Each pair is two rows. How far apart are they, by a hidden measure? 0 means very close, and 20 very far. Two or three weighted sums of its numbers give each row a place; it is the straight-line distance between the places.
[ 1.43 -1.52 -0.50 -2.32  0.77 -1.13 -1.65  1.53 -1.28 -1.64]
[-0.26 -0.23  0.23 -0.05 -0.09  0.20 -0.37  0.16 -0.03  0.30] ~ 12
[ 0.14  0.72 -0.16  0.32  1.13 -0.59  1.52  0.62 -0.36  0.35]
[-1.50  0.14 -0.29  0.90  0.51  2.39  0.16  0.21 -1.03  1.28] ~ 9
[-0.85  0.55 -0.92 -0.49  0.20  1.58  0.16  0.98 -1.59 -0.55]
[-0.73 -0.24 -0.73  0.20  0.56 -0.31 -0.41 -1.82 -1.26  2.48] ~ 17
[-0.35  0.88  0.32 -0.46  0.33 -0.78  1.17 -0.23 -0.67  0.72]
[-0.73 -0.14 -0.36  0.46  0.61 -0.49  0.12  0.10  0.47 -0.20] ~ 8
[ 1.36 -1.73 -1.62 -0.25 -0.59 -0.43 -1.17 -1.72 -0.62  1.47]
[-0.60  0.23 -0.65  1.16  1.10  1.43  0.79 -0.07 -0.93  1.74] ~ 10
[-0.76  0.29  0.27 -0.40  0.62 -1.15  0.87  0.31 -0.56  0.67]
[-0.94  0.90  0.04  0.46 -0.55  0.20  1.63 -0.53  0.98 -0.28] ~ 9
[-0.59 -0.87 -0.36  0.49  0.24 -0.08 -0.85 -2.06 -1.45  2.92]
[ 0.20 -0.18 -0.77 -0.23 -0.12 -0.33 -0.54 -0.60  0.89 -0.31] ~ 13
[-0.88  0.05 -0.16 -0.96  0.20  1.50 -1.69 -0.35  1.28  0.05]
[ 1.38 -0.63  0.83  0.67  1.63 -2.32 -0.54  1.57 -1.47 -0.42] ~ 17
[ 0.13 -0.33  1.84  0.30  0.64  0.12  0.49  0.12 -0.17  1.55]
[ 0.98  1.19 -0.37  0.72  0.24 -0.70  1.08  0.23 -0.16  0.92] ~ 11
[-0.21 -1.07  0.36  0.52  0.39 -0.31 -0.69 -0.41  0.98 -0.63]
[-0.61 -0.17 -0.07  0.18 -0.16  0.63  0.43 -0.17 -0.14 -0.20] ~ 3
[ 1.01  1.60 -0.10  1.28 -1.16 -0.06  1.08 -0.46  0.71  0.52]
[ 0.59 -1.46  1.42 -0.24 -0.56  1.00 -1.26  0.33 -1.20 -3.15] ~ 12
[ 0.47  2.09 -0.80 -0.11  0.56 -0.90  0.18  0.87  1.59  0.01]
[-1.09  0.66 -0.11  0.02 -0.93  1.19 -0.25 -0.31 -1.59  0.02] ~ 8
[-0.51 -1.89 -0.83 -0.04 -0.92 -0.20 -1.59 -0.21 -0.26 -0.80]
[-1.05  0.08  1.10  0.49 -1.97  0.89 -0.96  0.19  2.46 -0.11] ~ 13
[ 1.31  0.18  2.45 -0.31 -0.28 -1.36 -0.29  1.16  0.04  0.26]
[ 0.23 -2.14 -0.52 -0.53 -0.46 -0.21 -1.36 -0.52 -0.40 -0.70] ~ 12
[-0.38  1.53  0.39  0.49  0.26 -0.36  2.27 -0.40 -0.39 -1.95]
[ 1.14 -1.32  0.48  1.02 -0.36 -0.29 -2.30  0.77  0.43  1.15] ~ 15
[ 0.01  0.76 -0.19  0.50  0.30 -0.41 -0.12  0.24  0.31  0.16]
[-1.76  1.45  0.15 -0.82 -0.31 -1.58  1.26 -0.73  0.52  0.21] ~ 8
[-1.28  0.25  0.65  1.18  0.37  1.36  0.36  0.18 -0.39  0.67]
[ 1.19  1.16  0.95  0.23 -0.45 -1.57 -0.07 -0.03 -0.49  0.13] ~ 11
[-0.06  0.53  0.04  0.32 -0.21  0.00 -0.10 -0.23  0.77  0.01]
[-0.94  0.31 -0.56  0.17  1.04  0.24  0.08 -0.36 -0.48  0.35] ~ 3
[ 0.31  0.99  0.82  1.05 -1.83  0.67  0.71 -0.03  1.01 -4.12]
[ 0.23 -0.19  0.34  0.54  0.08  0.07  0.26 -0.21 -0.94  1.09] ~ 18
[-1.10 -1.34  1.22  0.55 -0.19 -0.33 -1.60  0.12  1.07  0.22]
[ 0.58  1.05  0.13  1.09  1.80 -0.25  1.26  1.71 -0.70  0.63] ~ 7
[ 1.02  0.52  1.15 -0.02 -0.91  0.07  0.38 -0.51 -0.48 -0.76]
[ 0.18  0.30  0.47  0.17  0.59 -0.38  0.61 -0.08 -0.26  0.14] ~ 4
[-0.17 -1.03  0.37  0.37  0.78  1.87 -0.50 -0.29 -1.67 -0.03]
[-0.54 -1.95 -0.33 -1.40 -3.03 -1.06 -0.74 -1.38  1.67  1.94] ~ 6
[ 1.24  1.10  0.53  0.21 -1.46 -0.12  0.00 -0.31 -0.12  1.50]
[-0.30 -1.33  0.23 -0.36 -1.19 -0.18 -0.74 -1.26  0.89  2.29] ~ 9
[-0.55  0.90 -0.92 -0.45  0.48  1.30  0.62  1.18 -1.06 -0.21]
[-0.18 -0.36 -0.13 -0.27  0.74  1.10 -1.02  0.32  0.76  0.14] ~ 9
[ 0.10 -0.23  0.00  0.28  0.05  0.10 -0.41  0.10 -0.24  0.88]
[-0.09  0.94  0.16  0.06  0.76 -0.56  0.56 -0.22 -0.67  0.46] ~ 4
[-1.05 -0.14 -0.71  0.08 -1.00  0.01  0.94 -2.17  0.55 -0.07]
[ 0.33 -1.69 -0.73 -1.04  0.25 -0.63 -1.27  0.79 -0.59 -0.73] ~ 12
[-0.56  0.46  1.30 -0.18  0.56 -0.05 -0.76  0.54  1.61  0.46]
[-0.62  0.79 -0.54 -0.57 -0.48 -0.59  0.33  0.08  1.09 -0.24] ~ 8
[-1.42  0.19  0.26  0.46  0.96  1.59  0.53  0.01 -0.61  0.84]
[-0.13  0.36  0.16 -0.22 -1.43 -0.35 -0.53 -1.18  2.71  0.46] ~ 3
[ 0.66  0.56 -0.54  0.11 -0.46  0.31 -0.02 -0.06 -0.12  0.38]
[ 0.65 -0.82 -1.26 -0.34 -0.97 -0.19 -0.96 -1.08  0.92  0.25] ~ 4
[-0.22  0.95 -0.14 -0.78  0.89  0.23  0.87  0.83  0.43  0.18]
[-0.29 -0.67 -0.38  0.06 -0.32 -0.01  0.06 -1.31 -0.05  0.94] ~ 7
[ 1.69 -1.11 -1.05 -2.11  1.37 -1.56  0.59  1.39 -2.15 -0.83]
[ 1.56 -0.65  3.27  0.61 -0.56 -2.15 -0.99  1.40  0.11  0.80] ~ 12
[-0.08 -0.10  0.14  0.17 -0.01  0.58  0.11 -0.05 -0.08  0.01]
[ 0.07  0.05 -0.50 -0.27  0.10  0.54 -0.28  0.47  1.13 -0.01] ~ 5
[-0.20 -0.07 -1.67 -1.09  0.45 -0.40  0.56 -0.59  1.61 -0.57]
[-0.15 -0.81  3.17  0.70 -0.56  2.09 -1.55 -0.07 -0.71 -3.20] ~ 6
[ 0.76  2.03 -0.79  0.31 -0.62  0.05  0.24 -0.71 -0.45  0.89]
[-1.28  2.71  0.05  0.12 -0.48 -0.27  0.17  0.89 -0.28 -1.43] ~ 11
[-1.11  0.95 -0.61  0.72  1.01  0.35  2.28 -0.15 -0.39 -2.71]
[ 0.31  0.62 -0.84  0.06  0.21 -0.64  0.81 -0.88  1.08  0.22] ~ 9
[-0.24 -0.69  0.01 -1.31 -1.49 -0.20 -1.82 -0.91  2.45  0.15]
[ 1.75  0.35  2.77  1.12  0.05 -2.38 -0.35  1.37  0.50  1.42] ~ 14
[ 1.25 -0.32 -1.43  0.76 -2.34 -1.01  0.34 -2.49 -0.46  0.50]
[-0.73 -0.35 -0.47 -0.35  0.93  0.59  0.89 -0.09 -0.68 -1.72] ~ 7
[-1.85  1.08 -0.17  0.25  1.32  0.81  2.10 -0.57 -1.29  1.61]
[ 0.02  0.53  0.12  0.23 -0.05 -0.35  0.31 -0.73  0.35 -0.41] ~ 5
[-0.92 -0.30 -1.04  0.14  0.34 -0.28 -0.84 -0.44  1.06  1.35]
[-0.12  0.32 -0.08 -0.38  0.25  0.42 -0.34  0.16  0.85  0.20] ~ 4
[-2.08 -1.55 -1.33 -0.65 -0.82 -0.30  0.21 -1.59  0.56 -0.61]
[ 0.30 -1.36  0.19 -0.43  0.17  0.06 -0.43 -0.12  0.51 -1.77] ~ 3
[ 1.38 -1.69 -0.20  0.61  0.12 -0.87 -1.31  0.75  0.35 -0.51]
[ 0.44  1.54  0.89  1.00  0.11 -0.10  0.57  0.13 -0.45 -0.68] ~ 9
[-0.31  1.89 -0.06  0.22 -0.05  0.36 -0.26  0.51 -0.31 -0.43]
[-0.39 -0.28 -0.96 -0.80  0.63  0.84  1.38  1.96  2.32 -0.29] ~ 11
[ 0.56 -1.13 -1.17 -0.44  0.23  0.33  0.08 -0.73 -0.82  0.54]
[ 0.11 -0.64  1.92  0.61  1.28 -0.84 -0.50  1.84  1.15  1.03] ~ 6
[-0.24  1.10  3.60 -0.21  0.97 -0.85 -0.69  1.80  2.07 -0.57]
[-2.46  0.70 -0.91 -0.27 -0.30 -1.18  2.19 -1.79  0.25 -0.95] ~ 9
[-0.15 -0.54 -0.37 -0.13  0.82  1.18 -0.02  0.27 -1.10 -0.21]
[-1.45 -1.29 -0.10  1.03 -0.69 -0.67 -1.57 -0.05  1.02  0.09] ~ 3
[-0.71  1.24 -0.20  0.08 -0.07 -1.06 -0.62  1.00 -0.57 -2.18]
[-1.30 -0.14  0.12  0.35  0.47  2.39  0.31  1.06 -1.74  1.14] ~ 16
[-0.84 -1.23 -0.54  1.57  0.94  0.95 -1.35 -0.11  0.84  0.60]
[ 0.58  0.83 -0.47  0.61 -0.87 -0.17 -0.04  0.18  0.39  0.29] ~ 11
[ 1.15 -1.96  0.58  0.52  0.60 -0.15 -1.29  0.65  1.21 -0.78]
[ 0.86  0.98 -0.18  0.86  0.23 -1.08  0.33 -0.24  0.26  0.67] ~ 7
[-0.77  0.04 -0.08  0.05  0.04  0.14 -0.07 -0.09  0.06  0.02]
[-0.24  0.39 -0.65  0.32 -1.56 -0.01  1.37 -1.33  0.06  1.01] ~ 6
[-0.11  0.22 -0.26 -0.35  0.12  1.12 -0.71 -0.47  0.41  0.27]
[ 0.95 -0.43 -0.64  0.48 -0.01 -0.97 -1.19  0.28  1.13 -0.45] ~ 6
[-1.08  0.12 -0.90 -1.17  0.23 -0.40  1.11 -0.34  1.77 -0.20]
[ 0.75  1.03 -0.56  0.96  0.27 -0.22  0.43 -0.20 -0.32  1.11] ~ 3
[-0.28 -0.01 -1.06 -0.33 -1.41 -0.29  0.64 -1.35  0.73 -2.00]
[ 1.14 -1.56  0.32 -0.60 -0.44  0.31 -0.87 -0.20  0.77 -1.64] ~ 8
[ 0.12 -1.05 -1.67 -0.11 -2.20 -0.12 -0.20 -1.38  0.73  0.18]
[ 0.94  0.16 -0.73  0.25  0.89  0.54 -0.01  0.27 -0.40 -0.47] ~ 3
[-0.37  0.29 -0.49 -0.62 -0.07  0.83 -1.63  0.27  1.73  0.53]
[-0.08 -0.08  0.67 -0.01  0.24 -0.95  0.44  0.14 -0.18  0.29] ~ 14
[ 0.14 -1.30  0.14 -1.45  0.86  0.64  0.99  2.92  0.63 -0.53]
[-0.79 -0.64  0.20 -0.10  0.39  0.47 -0.21  0.48  0.62 -0.17] ~ 2
[-0.89 -1.26  0.20 -0.08 -1.13 -0.44 -0.41 -1.13  0.69  0.96]
[ 0.04  0.07 -0.12 -0.07  0.34  0.51 -0.57  0.41  0.36 -0.02] ~ 8
[ 0.79 -0.16  0.14  0.27 -0.52  0.34 -0.19 -0.37 -0.62  1.58]
[ 0.10  0.57  0.47 -1.43  0.19 -0.93  1.32  0.09 -0.36  0.64] ~ 6
[-0.05 -0.99 -0.23  0.01 -2.02  0.00  0.26 -1.02  0.41  0.41]
[ 2.24 -1.86  0.19  0.57  0.15  0.72 -0.62  0.39  0.04 -1.04] ~ 5
[-0.72  0.11  0.15 -0.10 -0.05  0.33  0.03 -0.01  0.01 -0.16]
[-0.13 -0.66  0.65 -0.87 -1.13  0.24 -1.73 -0.19  0.62 -2.07] ~ 5
[-1.04 -0.18 -0.37 -0.46 -0.85  1.42  0.03 -0.32 -0.81  0.71]
[-0.53 -0.90 -0.11 -0.24 -0.59  0.00  0.03 -0.98  0.15  1.12] ~ 6
[ 0.74 -1.17 -0.66 -0.49  0.44 -0.27 -1.00 -0.32  0.76 -0.73]
[-0.69  0.75 -0.76 -0.50  0.03  0.81  0.19 -0.07 -0.85  0.22] ~ 4
[-0.94  0.39  0.36  0.34  0.83  1.04  0.62  0.13 -1.24  0.75]
[ 1.01  1.07 -0.93 -0.27  0.87  0.54  0.33  0.97 -0.42 -0.19] ~ 8
[-1.38  0.01  0.01  0.50  0.48 -0.37 -0.26 -0.44  0.05  0.64]
[ 1.69 -0.27  1.13  0.82  0.73 -0.94 -0.91  1.10 -0.39  1.37] ~ 4
[-1.56  1.60 -0.35 -0.77  0.27 -1.99  3.15 -1.10  1.36 -0.81]
[-1.25  3.20  1.06  2.94 -1.70 -0.45  0.44 -2.62 -1.98  0.44] ~ 7
[ 0.17  0.47 -0.78  0.43 -0.97  0.43  0.02 -1.13 -0.51  0.51]
[-0.44  0.91  0.11  0.70 -0.63 -0.52 -0.15 -0.75  0.90  0.20] ~ 3
[-0.51 -0.84 -1.14 -0.10 -2.23 -0.33 -0.59 -1.70  0.43  0.62]
[ 0.87  0.95 -0.46  0.49  0.46 -0.19 -0.06  0.57 -0.54 -0.25] ~ 5
[-1.41 -0.50 -2.04 -0.03  2.57 -0.17  1.36 -1.58 -1.99  2.87]
[-0.09  0.57  0.84  0.15  0.90 -0.04  0.25  0.95  0.38  0.47] ~ 10
[ 0.21  0.25 -0.33 -0.49  0.42 -1.80  0.92 -0.48 -0.16  0.17]
[ 0.61  0.39  0.37 -0.22 -0.73 -0.52  0.28 -0.56 -0.76 -0.36] ~ 2
[ 0.20 -0.69  3.05  0.90  0.04  2.06 -1.44 -0.41 -0.32 -2.98]
[-0.07  0.22 -0.37  0.23  0.79 -0.40  0.26 -0.10  0.43 -0.56] ~ 3
[-0.70 -0.68  0.18  0.31  0.15 -0.21 -0.62  0.85  1.24  0.36]
[ 0.34 -0.10  0.32 -0.01  1.00  0.56 -0.11 -0.36 -0.42 -0.98] ~ 3
[-0.86 -1.23  0.95 -0.32 -1.63 -0.12  0.06 -1.28  1.60  1.27]
[-0.19 -0.41 -0.06  0.09  0.67  0.24 -0.04 -0.47 -0.37 -0.81] ~ 10
[-1.53 -1.08  0.12  0.66  0.09 -0.53 -1.41 -0.11  0.77  0.39]
[-0.28 -0.17  1.12  0.76  0.47  0.47 -0.02  1.82  1.13 -0.06] ~ 8
[-0.74  0.41 -0.26  0.33  0.45 -0.33 -0.05 -0.09 -0.38 -0.14]
[ 0.39 -1.67  0.10  0.20  0.48  1.60 -0.76 -0.14 -2.12 -0.75] ~ 5
[ 0.22 -0.26 -0.91 -0.79 -1.03 -0.08 -0.69 -0.44  3.06 -0.41]
[-0.42 -0.27 -0.78 -0.66  0.15  0.09  0.50  0.03  1.26 -0.99] ~ 4
[-0.85  0.71 -0.46 -0.15 -0.21  1.12  0.73 -0.80 -1.58  0.51]
[ 0.01 -0.74  1.13 -0.90 -1.54 -0.15 -0.78  0.14  0.59 -0.24] ~ 2
[-1.12  0.37 -0.60 -0.31  0.32  0.43 -0.24 -0.67  0.77 -2.25]
[ 0.35  0.27  0.10  0.05 -0.90  0.07  0.26 -0.17 -0.31  0.24] ~ 8
[ 0.42  0.91  0.95  0.59 -0.37 -0.54 -0.06  0.10  0.31  0.46]
[ 0.13  0.82  0.20 -0.07 -0.65  0.28 -0.24  0.31  0.29 -0.05] ~ 5
[-0.94  0.67 -1.05 -0.23 -1.35  0.35 -0.79 -0.83  0.94 -1.72]
[-0.50 -0.35 -0.34  1.03  0.57  1.82  0.06  0.29 -1.40  0.62] ~ 9
[ 0.73 -0.88 -0.30 -0.74 -0.41 -0.40 -0.65  0.48 -0.58 -0.40]
[ 0.27 -0.49 -0.26  0.40  0.52  0.29 -0.72  0.69  0.26  0.02] ~ 7
[-0.87 -0.96 -0.47 -1.00 -1.91  1.89  1.06 -0.78 -0.53  0.46]
[-0.11  0.71 -0.13  0.41 -0.52  0.08 -0.24  0.15  0.13  0.06] ~ 6
[ 0.76  0.39  0.15  0.26 -0.16 -0.73  0.07  0.37  0.10 -0.03]
[ 0.38  0.71 -0.80  0.15  0.67 -0.94  1.55 -1.18  1.56 -0.71] ~ 7
[ 1.59 -1.88 -0.19 -1.91  0.28  0.20 -0.14  1.51  1.24 -2.24]
[-0.21  1.05 -0.02  0.53  0.62 -0.19  0.19  0.78  1.24  0.93] ~ 5
[ 0.20 -0.79 -0.10 -0.06 -1.09  0.35 -0.03 -0.73 -0.44  1.28]
[ 1.72 -0.77 -2.05  0.19 -0.30 -0.78 -0.40 -1.33 -0.70  1.55] ~ 4
[-0.24  1.28 -0.08  0.36  0.22  0.00  0.26  0.52  1.07  0.72]
[ 0.75  0.80 -0.10  0.80 -0.92  0.52 -1.24 -0.30  0.04  1.30] ~ 4
[ 0.46 -1.69 -0.71  0.31  0.21 -0.78 -0.64  0.06 -0.75 -0.81]
[-0.24  1.88 -1.05  0.66 -1.94 -0.30 -0.58 -1.78 -0.40 -1.73] ~ 11
[-0.58 -0.31  0.07  0.40  0.29  0.40  0.01 -0.97  0.23  0.37]
[ 0.23  0.24  0.75  0.06  0.69 -1.30  1.23  0.47 -1.10  1.15] ~ 9
[ 0.06  0.49  3.72  0.23  1.63 -0.71 -1.58  2.80  1.85  0.59]
[ 0.09  1.04 -0.75 -0.28 -1.45  1.02 -0.06 -1.62 -0.64  0.05] ~ 10
[ 1.06 -0.59 -0.19 -0.86  0.17 -0.21 -0.52  0.89  0.97 -1.66]
[-0.06  0.29 -0.21  0.47  0.34  0.16  0.66  0.01 -0.21  0.30] ~ 5
[ 0.06 -0.28  0.37  0.06 -0.03 -0.14  0.29 -0.17 -0.85  0.23]
[-1.50  0.26 -0.76 -0.65  0.17  0.14  0.76  0.40 -0.63  0.55] ~ 6
[ 0.64  1.08  1.84 -1.20  2.16 -1.68  0.84  1.42 -1.65  0.10]
[ 1.28  0.73 -0.37  0.74 -0.31  0.24 -0.49 -0.25 -0.01  2.20] ~ 12
[-0.04 -0.88 -0.08  0.25 -0.80  2.30 -0.25 -0.78 -1.54 -1.88]
[-0.01 -0.45  0.23  0.05 -0.54 -0.32 -1.00 -0.27  0.52 -0.09] ~ 4
[-0.68 -1.06  0.52 -0.40 -1.54 -0.59 -0.24 -1.41  0.85  1.70]
[-0.09 -0.68  0.27 -0.69  0.77  0.92 -0.26  1.72  0.84 -0.24] ~ 13
[-0.83 -1.35 -0.40  0.83  0.89  1.54 -0.54 -1.71 -0.22 -0.09]
[-0.13 -1.38 -2.35  0.07 -2.31 -0.16 -0.47 -1.81  0.63  0.38] ~ 10
[-0.19 -1.36  0.01  0.34 -1.13  0.14 -0.80 -1.29  0.15  0.25]
[ 0.08  1.26  0.31 -0.68 -0.14  0.03 -1.17 -0.18  1.52  0.76] ~ 6
